One vector is turned by the same rotation once a step. Each row is the vector after some number of steps, and that number follows the row.
The counts run from 0 to 237.
[ 10   5  40 -19  17 -57 -27 -13 -11  28  -7 -17  -3  24  -2  14  10  -2
  10 -30  -6  14   5  21 -18  -7 -11  19  13  -6 -11   6   5 -36  -9  18
  35   2   6 -24  20 -28 -16  19 -35 -10   8 -17  14  34  -7 -25 -20]	66
[ 11  12 -11 -27 -16   6 -44   0 -19  15  12  -2 -14  13  25 -27  18 -22
 -12   5  -3   5 -10  -1  13  14   4  57  23  20   7 -15  12   0 -19  19
  42 -36  11 -13 -19  30 -13   0  -2 -37  15 -37   7  15  28  -6 -19]	196
[ -6  32  20  15 -11   6 -18 -17 -12  18  -9 -42   9 -24  31  -1  -3 -16
  13   0  32   4  23  -5  30  27  26  36  21  -6  12   8 -32  20 -16  18
  26 -34  -4 -37  12  25  -6 -28   8  -5  -1  -5  23  17  26  -8  -2]	91
[-22   8  39  -4  14 -40   8 -26   0  24  -1 -16 -22   0  15  16  22 -19
  -1 -18   0  17 -16 -32   4  28  -2  36 -15   3  30   4  17  20 -51   3
  18  -9  -9 -24  14   0   3 -12 -10  -2  18 -26  34  36  11  -1 -39]	209
[  5  21   5  -1   1  -5 -66  25  -8  26 -23  15   8  30   7 -19  -5  12
   5  -8  -5   5   1  19   1   0   7  29  38   7 -11 -14   0  -8 -23  50
  42 -31 -12  -1  -3  -4  -3  13 -19 -27   9 -29  32  -6  -1 -17 -11]	186
[ 17 -18  27   6 -40  -1  18  17 -13  20  15  -1  16  56   8 -27  32 -19
  15 -23  -6 -11  23  18   2  13 -19  21   2  17 -18 -15  19   9  20  41
  19 -19  -8 -13  -9 -15 -26  -4 -25  -4   6 -19 -27  -1  12 -39 -15]	147
[  0  11  25  28  10   0 -32  -4   7   8  23  -9  35   5  -6 -35  20  -1
  32 -43 -11  19  14 -18  -3  -4  20 -29  53  19  17 -11  12  -3  -8  49
  26 -36 -13 -14  24   8  27  -8   5 -23   2 -11  17 -18   5  -6 -15]	11
[ 30 -10  18 -16  -6 -15  29   7  -9  23  22   2 -16  37   8   6  52   6
   0 -46 -19   9 -10   4  16  35 -11  21  10  17 -39 -17   0  27 -34  -7
   2  -8  -4  -9  29 -21  -1  14  -9   6  32 -22 -11  11  -5 -27 -20]	158
[ 16  -8  15 -28  27 -37 -25  -2 -25  26  -7 -35 -11  -6  18   8   6 -10
  -6 -24   4  -5   2   9  19  32   9  25  43 -11 -27 -10 -22 -33 -21  11
   9 -16  41 -15  27   4  -3  10 -20 -19   8 -12  26  46   5  -4   9]	71
[ 36   5  -5  10  -7  -7   9  28   4  -1  15 -25 -11  -6  15  -9  36   3
   2 -23 -17   7  -1  12  23  47 -14   7  48  13 -19 -49 -18  17 -21   4
 -12 -18  17 -11  43   1   9  13  13 -22  13 -10 -29   1  -9 -29 -20]	163
[  0  16  23   6  22 -10 -77  23   7  -1 -10 -11  17   4   5 -20 -12   4
  14 -18   1  15   8  20  17  12   6  15  53   8   5 -12  -4   2 -19  44
  10 -25   9 -12  22  -6  14   2 -11 -34   5 -29  12 -11  -5  -6   4]	184
[ 12   7  12  28 -26  -7  17  11 -14 -14  35  13   4  21  16 -13  32   7
   3 -28 -13  30  12 -37  27  -1  17  17  26  13 -15  -1 -12  16 -14  -1
  45 -35 -29 -31  -1   5   2   0   1   1  31   8  14 -42  23 -19 -42]	4
[ -8   3 -20  17 -27 -16  -2  -2 -11  22  22  -3   0   9   8 -22  26  -8
  -5   1 -15  19   7 -29  35   2  -3  15  25  11   1   5  -5 -24  -4  28
  16 -23  41 -19  10  53   4   5   8 -32 -37  -4 -11  11  26 -47 -27]	112
[ -6   4  14  21   5  -1 -22  -5  -2  25  12  10  32  12  -1 -29  20   4
  28 -43 -10  11  11 -14 -18 -11  21 -17  45  17  16  -9  14 -20 -11  57
  41 -37 -26  -1  21   9  15  -4  -4 -20   2 -11  29 -13   7 -19 -20]	12
[  4   6  35   2 -19 -48 -21  16  15 -15  19 -39 -31 -13  -6 -24  13   2
  -3 -27  -3  -6  22  33  26   9 -26  31  37 -11  -1 -11  -8   8  15  16
  18  -3  26 -10  22  -1 -15 -11 -35  -9   4 -12 -20   7  -2 -37 -28]	59
[-19   8   7  -4 -25 -21   0  -7 -13  11  34  14 -14  19   9  -7  38  15
  -7 -20 -15  23   3 -33  49  -2 -13  47  -6   7 -18  41   4  13 -15   3
  20 -16  24 -19  11  33  -5   1 -12  -4 -23  -7  -4  -3  24 -45 -19]	108
[-10   1  17  14  -1  -5 -21   1  -7   8  17  28  11  22 -12 -47  33  15
  28 -47 -24  16  -9 -11  -3 -13   6   1  11  21 -17   0  23  -1 -22  36
  38 -39 -28   5  20  -6  24  -7 -22   4   6  -8  31 -21  -5 -21 -29]	14
[ 14  19  -9  -1 -18 -29 -19  23 -25 -18 -16 -24  -4  -1   8   0  18   3
 -15  18   0  21 -21   6  21  40 -22  55  -4  14 -36 -22 -18 -18 -19  23
  22 -14  23 -38  42 -17 -23   8  -5   4 -11   2  20  10   4 -23 -21]	78
[-11   2  20  27   8 -54  -8  -2  15   2 -12  -3   0  14   9  23   8   8
 -10  -8  -8  26   9 -32  -3  15 -15  12   1   3  44  11   4  15  -5  49
  20  10   6 -42  11  -4  -8  -9 -21  -4 -21 -26  24   3  -3  -9 -55]	219
[  6  16  35  30 -12 -19   3   3   7 -23  45  -8  38  -8  -2 -10  18  -2
   8 -46  14  37  18 -38  26   2  12  13  26  18  13   6  -2   4 -16  10
  31 -27 -14 -34  28   0  -8  -6   8   2  26   0   4 -31  24 -16 -25]	6
[ -1  15   5 -25 -16 -11 -44  -4 -12  -8  24 -16 -14  16   8 -22  34 -23
   5   6 -19  20 -24  -5  11  15 -17  56   2  37  11  -4  29  15 -27   7
  28 -15   1 -37  -7   1 -15   3  -5 -23  14 -35  -5  13  14   1 -31]	198
[ 23 -21  23   3 -23  -2  13   0 -17  30  11   0  30  46  22 -18  17 -26
  18 -24   0 -20  30  10  -4  10 -15  18  16  20  -7 -15  22  11  25  49
  22 -23  -2 -21 -15  -3 -30  -9 -21 -18  13 -22 -20   7  20 -30  -9]	146
[-24   0  32   1  13 -23  -4 -23  -3  22   2 -10 -38  10  12  -7  40 -19
   8  -4 -25  20 -20 -23   5  26  11  29  -9   7  19  -3  13  30 -51  -1
  12 -17 -12 -31   9  -2  19 -11 -15 -12  12 -25  30  31   0   6 -47]	208
[ 10 -24  17  13 -17 -15  15   7  -6  29   6   9  25  -1   3 -30  -4 -25
   6 -53  33 -18  23   1  23  18 -11   8   2 -15 -13 -15 -18  27  10  36
  19 -33  10   3   6  31 -32 -26 -31  11   6 -16  -1   8  28 -25  -4]	141
[ 14   5  18  -3  -7 -42 -29   3  -2  26  -2 -34 -18  11  15 -16  13  -2
  10 -13 -15 -12  27  38  -9   2  -8  12  51  -6   5 -20  -8 -33  22  42
  34 -13  22  -8   1   4  -5   3 -25 -35  -2 -15  -2  25  -3 -38 -22]	62
[  2 -30  29  16  -8 -28   5   3  -9  10  12  19  34   3  -9 -23  -1 -17
  22 -60  20   4   4  -6  21  20 -18   5 -15  -5 -16  -4 -12  56   3  24
  11 -16   0 -22  24   3 -23 -22 -40  32   7 -24  -3  -9  11  -5 -16]	139
[ 27  26  15  21   3 -39  -7  14   7   8   1  -3  14  -5   2  15   6   0
  19 -33  -4  43 -10  13  -4  14 -18  -4  16  -6   0 -28  -7  14 -25  -6
  21  -1 -30 -35  51 -24  -8  24  -7  -2  29 -11 -15  -3  -9 -34 -49]	169
[-22 -38   9  22  18 -31  35 -17 -17   4  12   7  30   2  41  -6  13 -16
  27 -23  -4   1 -11 -43  16   5   9  -8  22  32   6 -17   1  11 -20  19
  17 -36  20 -34   9  -4  25   6   1 -18  16  -1  26  15  20   5 -25]	125
[ 11 -29   1  12 -11 -38  -9   5 -15  -4   6  -3 -31  40  18 -22  22  -3
   7 -31 -17   7  20 -25  26   0  14  11  20 -20   4  25 -25  17  16  22
  36 -24  18 -30 -31  13   0 -21 -41  -2  -9 -11  17   6  -9   6 -48]	227
[  3  17  14  24  -5 -38   8  15  32  19 -19 -12  10  25   2   4   2   0
  -7 -27  24  -6   0  -4  -6  20  -8   9   9  20  32 -20   8  30 -26  43
  23  22  -8 -12  27 -38  -1   5  -5  13  23 -43   5  20  -3 -12 -45]	46
[ 23  -1   5  28  -3  -5   7  -4 -17  21  21  14  19  15  26   6  11  -8
  -1 -36  -2  34  17 -42  13  10  39  -7  41  -5   5   0 -22  10 -12  10
  46 -31 -19 -32  -8  29  -5   2  15 -15  29  -8  21 -14  25  -6 -30]	2
[  8  -5   6  29   0 -13  16  20  20   7  -6 -30   9   8  19 -10   6 -30
   5 -22  20 -29  14  -4  17  35  13  15  34  17  41 -35   0  24 -32  33
  -8 -17  19 -10   4 -15   6  -8   9 -22  26 -44  -8  32   5   5 -22]	41
[ 14   0  -3  11  -6 -32  -7   0  14  43  -4   1 -30   6  23 -16  -3   7
 -11 -38   5 -27  15  14  -5  16  12   1  43 -14   5 -21 -24  34   1  35
  38  -4  -1   7  -8  13  -6 -12 -24  -6  27 -40  14  27  -5 -16 -43]	52
[ 24  11 -21  12 -17  -6 -43   7 -33  11 -38 -17 -14   7  21 -12   7 -11
  13  25 -10  22 -12   3  -2  33  10  13   3 -10 -21 -22 -40  13 -15  23
  36 -32  -5 -43  20   4   6  -4   0  -7 -13   0  29  15  -7   0 -43]	83
[  6  12  27  26 -14 -14   8   7  -8 -28  42   1  15   9   8 -15  27  -1
  10 -40  -3  36  14 -36  29  -3  14  16  25  19   1  11   3  21 -16   3
  29 -28 -24 -40  15  -4  -3  -2   2   1  26   1   6 -38  21 -10 -33]	5
[ 11   5  34  -6  -7 -50 -34   5  13  -9  21 -48 -21 -13  -6 -18   9  -2
  11 -31  -2  -3  28  30  19   9 -20  16  49  -7  13 -11  -9   1  20  21
  11   0  37 -17  23   1  -4 -11 -28 -19   2 -18 -24  11  -9 -28 -21]	60
[ 28  17   7  25  -7 -33   0  19   1  -4  -6   4  -4   9   9   6  23   7
  16 -17 -25  37 -13  10  -4  18 -24   0  18   4 -10 -34  -1  18 -20  -2
  26 -10 -28 -31  44 -27  -3  26  -4  -6  23  -2 -14  -7 -14 -33 -54]	168
[-17  17   8   7 -13   4 -29 -13  -7  59  -7   5 -14  15   5 -19  14  16
   2 -13  -6   9  16  -8  27  12  27  10  18 -15  -8  27 -18  13 -13  40
  23 -21   0   2  12  47  17 -15  -4 -10 -40 -15  27  12  10 -39  -5]	102
[ 26  32  14  28   8 -46  -4  10   5  19  -8  -6  15 -25   1  11  -7  -5
  12 -37  15  32  -7  16  -8  11  -6  -3  19 -23  -3 -27 -16  -4 -26  -3
  23 -14 -30 -24  45 -11 -16  20  -7  -4  30  -4  -3  -1   3 -42 -43]	170
[-18 -29  -9  27  -8 -24  37   6 -19  22   0  -2   0  -2  10 -32  19 -26
  15 -23   3   5 -13 -31  33   0  28  -6  12  -1 -15 -19 -28 -15 -31   8
  20 -43  29  -6  14  27  27   2  -7 -11  -8   8  25  25  24 -12 -35]	122
[-11   7  11  39 -22 -48   2  15  13  10 -23   8 -20   9  -8   1   7   9
 -18 -13   1  24   6 -21  14  10  -6  20 -18 -25  18  13 -13  -4 -14  49
  33  -2   8 -17  15  13 -18 -15 -34  10 -31 -13  28   2   4 -33 -53]	221
[  6  14 -10 -25 -26   1 -44   3 -21  -3  17  -5 -22  20  16 -35  35 -25
  -4  11 -20  10 -17   4  14  11  -4  64  10  32   1 -12  23   5 -20   9
  33 -26   0 -27 -17  12  -8  -3  -4 -34  13 -34   3  10  16  -5 -27]	197
[ -3 -20 -10  -2  32  -5 -28  -5  -9  14  27  13  27 -11  15 -22  16  -5
  22 -63 -12  -9  -1 -17  15  13 -10  20  37   9   2  -6  23   4 -18  28
   4 -48  23   7  13  35   0 -10 -19 -31   8 -33  11   1   7   0   4]	21
[  0 -15  18   7 -33 -36   0  10  -3 -32  19 -35  -7  24 -11 -33  26  -5
   6 -27   9  -2  27 -18  44  -3  -5  31   8  10  -9  25  -9 -17   8  24
  25  -9  45 -24  15 -16  -2 -19 -27  11 -19   3   5   2   2 -12 -26]	232
[ 12 -38  19  12 -27   3  -3  14 -13   7  22  -3   5  14   4 -48  11 -31
  26 -35  -2 -21  29   9  35  26 -11  10  22   3 -17 -23 -12  48  22  31
   4 -35  16 -12  -8  19 -11 -32 -29  -7   3 -16 -25  -6  18 -13  -4]	143
[  0 -12 -21  -3  19  -8 -19  -2 -14  17  22  16  30   0  25 -18  21  -2
  12 -50 -14 -19  -5 -20   4  16 -13  31  30  15   6 -16  30  -5 -16  40
  15 -52  15   4   0  38 -16  -5 -19 -36  12 -24  15   1   6 -14  -5]	22
